(in the rows, 128 means zero)
Each path below is one point turned by a fixed rotation once a step. After each direction that follows a path, write how fast that rotation turns it, in degrees each step (0 if it stays still).
Each turn is a multiple of 5 degrees from 10 to 175, or 0.
Each row of a path follows its step; steps can be skipped.

step 0: [131 118 131 129 137 138 138 127 129 133 116 124 125 124 128 116 127 131
 132 126 129 128 126 128 135 136 130 131 131 132 126 117 123 123 126 128]
step 2: [135 131 131 134 128 133 124 130 133 120 128 128 115 131 124 131 129 143
 129 124 122 128 139 132 125 126 126 125 121 121 136 127 130 121 127 126]
step 3: [125 128 128 139 136 118 122 126 121 116 122 123 132 128 129 136 123 128
 128 122 132 128 124 122 125 130 128 136 137 131 130 122 133 135 128 123]
step 4: [126 127 139 134 131 124 134 118 138 133 139 126 130 126 122 132 134 126
 131 130 128 121 132 126 128 123 132 135 129 128 118 137 130 125 129 134]
step 5: [132 123 128 130 117 130 128 120 115 130 128 139 122 130 137 128 119 130
 127 132 130 117 123 126 131 124 127 120 129 127 121 128 130 122 124 124]
step 6: [120 122 120 125 129 131 128 129 129 136 131 135 131 136 128 130 138 137
 125 127 130 130 123 115 130 131 122 132 126 128 138 128 126 133 121 135]
step 7: [123 129 137 123 117 131 123 130 135 120 130 134 127 134 125 120 122 121
 123 124 128 131 131 131 130 121 136 124 129 129 131 129 129 143 131 132]
step 8: [118 132 123 130 133 129 128 130 131 124 126 142 135 127 126 128 124 132
 132 125 129 133 131 139 127 133 127 126 135 130 123 125 116 116 134 127]
step 9: [134 133 122 121 126 123 125 129 122 136 128 126 134 125 125 133 133 124
 142 125 126 130 126 136 118 126 129 126 125 134 121 128 129 140 119 129]
step 10: [124 128 133 123 127 132 135 126 133 134 129 120 123 134 141 136 131 129
 121 130 125 120 134 136 124 138 130 124 119 125 127 121 128 129 137 125]
step 11: [129 124 125 120 137 126 134 132 129 126 111 122 132 120 131 130 117 130
 126 125 127 127 117 122 136 123 129 125 126 125 128 128 130 127 128 135]
step 12: [127 125 128 131 126 125 135 131 128 131 134 123 122 121 117 131 127 123
 121 133 131 137 127 133 125 133 137 131 125 126 139 140 126 123 122 130]
Speeds:
[128 130 128 124 127 125 129 129 130 129 130 129 127 127 128 129 130 126
 129 127 128 130 130 127 130 129 129 133 127 129 128 131 132 129 126 129]
135
[130 126 131 127 130 127 130 125 126 132 127 130 129 128 130 128 130 126
 129 130 130 127 127 127 127 128 127 128 124 128 125 125 130 127 129 128]
70
[128 126 127 125 127 132 125 130 129 126 128 128 131 127 131 126 129 128
 128 128 130 130 131 129 127 130 129 127 127 131 125 126 126 128 126 129]
40

step 0: [125 132 138 131 130 138 128 124 127 131 134 129 121 129 128 129 132 135
 127 139 137 129 120 137 123 128 120 123 125 132 124 124 123 127 128 127]
step 1: [125 132 130 134 129 134 124 127 127 141 127 124 136 128 131 129 139 131
 131 130 136 118 123 120 137 123 125 124 119 125 132 130 128 129 128 125]
step 3: [128 132 137 135 127 128 129 129 136 127 129 138 122 124 134 126 122 126
 126 137 122 124 119 127 118 125 134 126 129 133 123 130 141 128 128 129]
step 4: [134 141 138 127 129 126 131 133 128 126 124 134 143 122 129 130 130 131
 126 127 131 120 128 134 132 134 134 125 125 125 129 125 137 125 128 126]
step 5: [125 131 128 117 127 123 132 135 128 125 125 129 129 126 120 140 134 118
 125 127 130 121 130 125 128 136 124 116 126 134 123 124 124 131 125 128]
step 6: [113 126 130 129 129 127 129 131 129 125 134 122 124 125 127 119 129 127
 122 129 133 125 124 124 119 133 134 124 124 139 123 120 125 124 135 123]
step 7: [126 133 133 131 116 126 125 118 128 134 133 119 134 115 126 123 132 132
 131 123 125 128 123 128 127 129 128 128 127 129 137 119 129 120 131 127]
step 8: [132 122 124 116 122 125 136 126 133 139 127 133 132 124 131 133 135 125
 133 131 122 126 120 131 123 128 122 132 128 130 133 127 120 127 127 119]
step 9: [125 126 127 117 127 131 126 128 132 136 127 135 125 130 138 124 121 135
 116 134 131 126 119 126 130 126 123 128 128 134 119 129 128 120 128 125]
step 10: [121 139 132 127 125 130 120 122 122 132 120 119 141 133 131 129 123 130
 127 130 127 126 122 136 126 124 127 122 124 130 123 134 132 122 125 130]
step 11: [123 131 126 127 121 126 133 133 132 131 134 125 134 135 127 134 140 116
 126 132 123 121 127 136 131 123 134 129 127 130 127 135 127 127 123 136]
step 12: [123 127 133 126 121 122 129 132 127 125 145 134 126 126 130 125 126 121
 118 136 137 123 131 127 122 128 124 132 124 125 128 132 136 128 126 125]
Speeds:
[130 132 131 128 128 130 127 131 126 130 128 126 130 126 126 125 126 129
 129 126 130 127 129 126 126 125 127 129 130 129 129 130 127 127 129 128]
120
[128 128 129 132 124 123 128 128 130 130 129 126 125 129 129 129 127 127
 130 126 128 129 128 129 126 129 132 128 129 128 129 130 128 125 129 130]
85
[125 126 132 126 129 128 129 131 127 131 130 130 127 128 129 127 128 130
 128 129 126 129 128 128 126 127 131 128 129 128 127 126 125 132 125 131]
125
[129 127 127 131 132 131 132 128 130 128 127 128 126 129 126 130 130 126
 129 129 127 126 126 129 125 126 128 129 129 133 128 129 127 127 128 127]
135
[130 125 127 129 127 128 128 126 130 130 126 129 128 129 128 126 128 133
 130 131 127 129 126 123 127 129 126 128 125 129 132 129 126 127 128 129]
55

step 0: [123 123 130 126 135 123 126 131 136 129 119 139 131 136 135 132 131 134
 129 137 127 129 125 122 130 128 133 123 131 116 134 120 128 125 130 122]
step 1: [136 133 133 142 131 130 123 132 125 126 130 129 130 128 136 134 130 129
 134 134 126 136 133 124 132 130 136 129 135 127 124 122 129 123 123 139]
step 2: [127 128 134 131 125 131 123 121 115 132 116 129 116 133 126 134 122 124
 124 138 126 131 126 128 131 128 126 126 135 132 130 129 126 123 135 131]
step 3: [130 116 126 121 125 134 121 121 125 139 133 123 133 128 117 130 130 128
 132 132 131 130 129 123 135 129 138 125 125 129 132 120 130 128 135 135]
step 4: [132 125 126 126 128 123 132 125 122 127 119 126 136 127 126 136 125 141
 126 135 127 129 136 131 132 131 132 128 122 122 135 123 121 121 122 121]
step 5: [133 136 145 128 137 130 129 130 123 129 135 131 136 123 128 137 129 133
 127 134 131 130 128 136 122 128 133 133 130 130 124 121 128 125 135 127]
step 6: [139 121 139 130 135 124 135 128 120 131 125 127 123 133 127 122 124 127
 122 133 131 134 127 127 131 129 125 124 131 121 134 132 139 128 137 126]
step 7: [127 123 133 126 130 134 132 128 132 130 131 123 125 129 123 125 136 132
 129 135 128 132 128 124 128 125 132 131 135 116 140 122 119 134 129 140]
step 9: [131 133 136 125 122 138 123 125 119 125 124 124 134 119 122 136 129 121
 129 132 131 122 131 128 122 132 134 131 138 126 132 131 137 127 130 126]
step 10: [136 124 130 125 122 131 128 137 118 138 126 127 125 128 120 130 121 128
 122 124 127 128 137 137 130 130 129 127 120 124 135 131 130 137 135 130]
step 11: [120 119 129 125 133 133 132 130 128 133 131 130 133 126 118 129 131 135
 123 131 131 132 126 134 115 131 124 133 124 122 138 123 130 127 118 128]
step 12: [136 132 134 126 133 126 132 132 136 124 123 140 138 132 128 137 131 121
 122 124 131 129 127 130 128 130 126 130 124 112 127 124 131 126 127 130]
Speeds:
[128 127 131 130 128 127 129 129 125 131 126 129 129 127 127 129 127 128
 130 126 129 128 125 130 128 132 131 126 130 125 131 125 127 126 128 130]
0
[129 126 129 130 127 129 125 128 128 130 129 126 125 132 126 125 125 128
 128 128 127 127 128 130 125 126 129 131 128 126 126 130 128 126 128 128]
90

step 0: [129 129 127 140 128 119 124 127 126 134 132 121 129 131 122 128 130 135
 119 118 138 132 121 131 122 131 130 118 119 133 126 128 123 133 133 125]
step 1: [126 125 123 132 136 128 126 119 125 124 125 125 132 134 129 132 123 133
 119 123 135 138 122 132 128 132 131 124 116 127 135 119 118 130 130 132]
step 2: [129 124 135 127 132 124 127 123 123 125 127 123 121 133 134 136 123 130
 116 122 131 135 131 126 137 129 133 127 113 123 136 135 126 129 126 131]
step 3: [121 130 130 114 130 128 123 124 125 134 128 120 125 129 129 133 124 138
 121 125 132 128 134 122 130 132 132 121 114 119 125 132 128 125 126 122]
step 4: [125 134 127 120 126 126 115 127 133 129 134 125 122 134 131 125 128 146
 129 131 129 126 123 130 126 128 137 126 118 119 133 129 128 128 129 126]
step 5: [127 142 127 137 130 122 127 130 131 133 138 129 120 130 124 124 128 142
 129 123 125 135 126 129 126 127 132 128 116 124 127 132 123 132 131 124]
step 6: [126 133 117 137 133 126 129 130 124 130 136 125 123 130 132 124 120 133
 122 121 131 128 124 130 130 126 135 121 120 127 122 122 112 129 129 127]
step 8: [127 126 133 125 128 130 127 127 126 134 123 123 113 128 133 138 126 134
 130 125 130 135 133 119 136 128 135 121 125 124 125 134 117 124 129 133]
step 9: [127 126 121 119 126 130 121 131 128 137 129 118 121 122 127 129 130 145
 129 131 139 128 127 120 131 128 132 125 126 125 130 134 123 123 129 132]
step 10: [126 131 125 133 131 133 116 126 130 131 131 128 123 128 122 122 129 143
 136 129 132 132 126 119 123 120 131 134 122 123 135 132 121 125 126 132]
step 11: [130 128 123 147 130 122 123 131 128 135 131 124 122 129 121 123 128 130
 129 122 135 125 127 122 123 122 134 127 118 128 127 136 120 127 123 126]
step 12: [134 124 116 138 133 132 125 127 130 133 122 126 127 132 128 130 127 129
 127 121 138 129 124 122 121 135 132 121 116 130 125 121 117 128 123 127]
Speeds:
[127 126 128 129 128 127 128 128 127 127 131 126 128 130 125 124 126 132
 131 125 127 130 128 128 126 129 129 128 132 127 128 128 131 127 125 128]
65
[129 126 126 132 129 129 126 127 127 129 124 126 130 127 128 130 129 129
 130 128 130 127 129 125 126 128 129 129 132 130 129 131 127 131 127 128]
25
[124 130 128 132 130 127 125 129 126 129 130 128 128 127 127 125 130 127
 130 128 127 126 123 131 126 129 127 130 127 130 128 129 127 127 130 127]
65
[129 127 130 132 126 124 129 129 127 129 127 129 126 127 126 130 129 126
 129 128 123 131 131 128 129 127 129 128 126 126 129 131 128 128 128 128]
125

step 1: [132 130 112 128 125 137 126 136 130 136 124 131 141 132 131 127 126 127
 128 124 135 126 129 126 135 133 121 125 132 135 131 127 127 133 132 146]
step 2: [135 139 121 130 135 129 130 122 123 128 132 125 139 128 120 133 136 140
 127 126 139 130 123 131 135 138 124 119 138 126 130 129 134 131 124 126]
step 3: [129 122 114 125 139 128 129 127 127 120 137 123 135 125 126 133 138 124
 133 120 125 139 130 120 126 129 129 127 128 115 130 133 136 130 128 136]
step 4: [127 132 115 135 137 126 118 121 134 129 125 130 131 127 124 117 130 129
 134 123 122 122 129 114 125 120 126 124 137 129 126 125 128 127 118 139]
step 5: [117 131 123 130 134 128 130 128 128 126 126 112 129 124 122 117 132 131
 121 120 132 125 119 132 132 122 118 128 132 136 132 125 138 134 127 136]
step 6: [133 122 126 123 121 128 137 123 125 127 119 118 132 119 135 126 125 131
 128 121 136 136 122 121 126 120 123 119 138 120 134 131 134 134 126 131]
step 7: [121 120 110 133 129 131 128 125 128 127 115 135 141 133 132 133 124 133
 124 123 124 129 117 119 125 129 128 127 129 125 133 127 132 131 130 126]
step 8: [128 127 125 138 133 147 121 132 118 132 128 128 127 132 123 129 127 136
 128 121 124 133 115 127 135 127 126 121 131 128 128 131 133 127 119 137]
step 9: [127 135 120 131 128 135 127 122 120 120 133 117 132 128 126 131 124 120
 124 120 130 135 134 120 142 127 130 115 129 130 131 130 123 139 130 133]
step 10: [123 122 116 130 135 124 128 113 114 126 124 121 131 134 129 122 136 129
 133 125 131 130 128 122 136 130 128 132 142 120 127 123 121 130 125 123]
step 11: [120 135 121 129 132 133 123 128 124 118 129 120 128 123 128 122 119 126
 134 121 121 126 115 122 130 124 126 141 129 115 128 126 133 127 120 127]
step 12: [121 129 121 132 123 132 128 124 119 126 120 127 126 114 132 114 121 125
 121 127 126 126 124 120 131 124 122 123 130 129 120 141 127 125 128 139]
Speeds:
[129 131 129 127 128 127 131 129 130 129 128 125 128 128 127 128 130 128
 127 129 128 128 123 127 131 127 128 125 128 130 126 130 124 127 131 129]
100
[125 130 127 126 124 128 127 125 129 126 126 127 126 128 131 126 129 130
 129 130 128 127 127 130 125 124 127 128 127 127 129 128 129 126 130 130]
55

step 0: [136 128 123 131 127 129 128 130 132 121 136 130 124 129 122 130 129 121
 125 125 116 130 134 134 119 125 122 132 136 126 123 127 129 112 125 131]
step 1: [118 130 122 128 125 127 139 136 125 131 121 125 134 137 135 130 130 127
 134 124 131 127 128 122 135 132 126 128 119 134 123 129 136 124 120 125]
step 2: [137 133 128 137 125 136 126 124 127 128 131 133 129 127 126 130 131 128
 129 124 129 124 133 142 132 113 130 125 126 131 125 123 125 142 127 127]
step 4: [125 131 136 119 125 140 130 127 127 134 134 133 122 130 125 126 124 129
 135 131 126 116 126 128 124 124 119 126 141 122 123 133 128 123 129 124]
step 5: [132 124 133 126 127 123 129 124 130 128 116 126 123 138 135 128 117 136
 124 121 139 133 127 124 136 129 132 122 126 131 132 131 127 128 127 136]
step 6: [129 122 122 128 128 131 130 124 131 135 135 131 123 115 123 124 131 122
 133 130 131 125 123 129 119 130 131 129 123 126 132 126 122 141 140 135]
step 7: [129 132 131 127 131 123 120 124 134 113 130 125 128 126 121 127 125 130
 121 125 121 134 127 119 127 138 121 126 128 135 131 125 131 116 132 123]
step 8: [117 119 120 123 124 130 138 124 125 128 124 132 131 131 138 133 128 121
 135 128 118 127 123 133 122 127 130 123 127 117 128 129 135 126 127 124]
step 9: [130 133 121 132 129 127 128 123 131 126 135 119 129 132 133 134 133 132
 120 124 139 137 138 139 132 132 132 126 128 138 130 129 125 134 123 123]
step 10: [129 126 132 136 132 133 126 136 121 133 130 132 139 122 123 125 131 124
 127 132 118 132 128 123 129 128 137 138 128 122 132 127 138 137 130 128]
step 11: [124 136 129 125 133 128 121 131 131 126 126 127 125 133 120 135 126 132
 133 137 128 131 128 131 128 124 126 129 138 129 118 126 118 115 120 122]
step 12: [131 119 130 130 125 128 129 133 120 139 121 123 127 135 134 127 127 121
 128 129 132 123 136 128 129 123 125 122 128 126 128 138 139 126 125 140]
Speeds:
[129 129 130 126 129 130 127 128 125 130 128 129 128 128 130 127 128 132
 127 131 130 129 129 128 129 129 131 130 133 125 129 130 127 130 126 126]
55
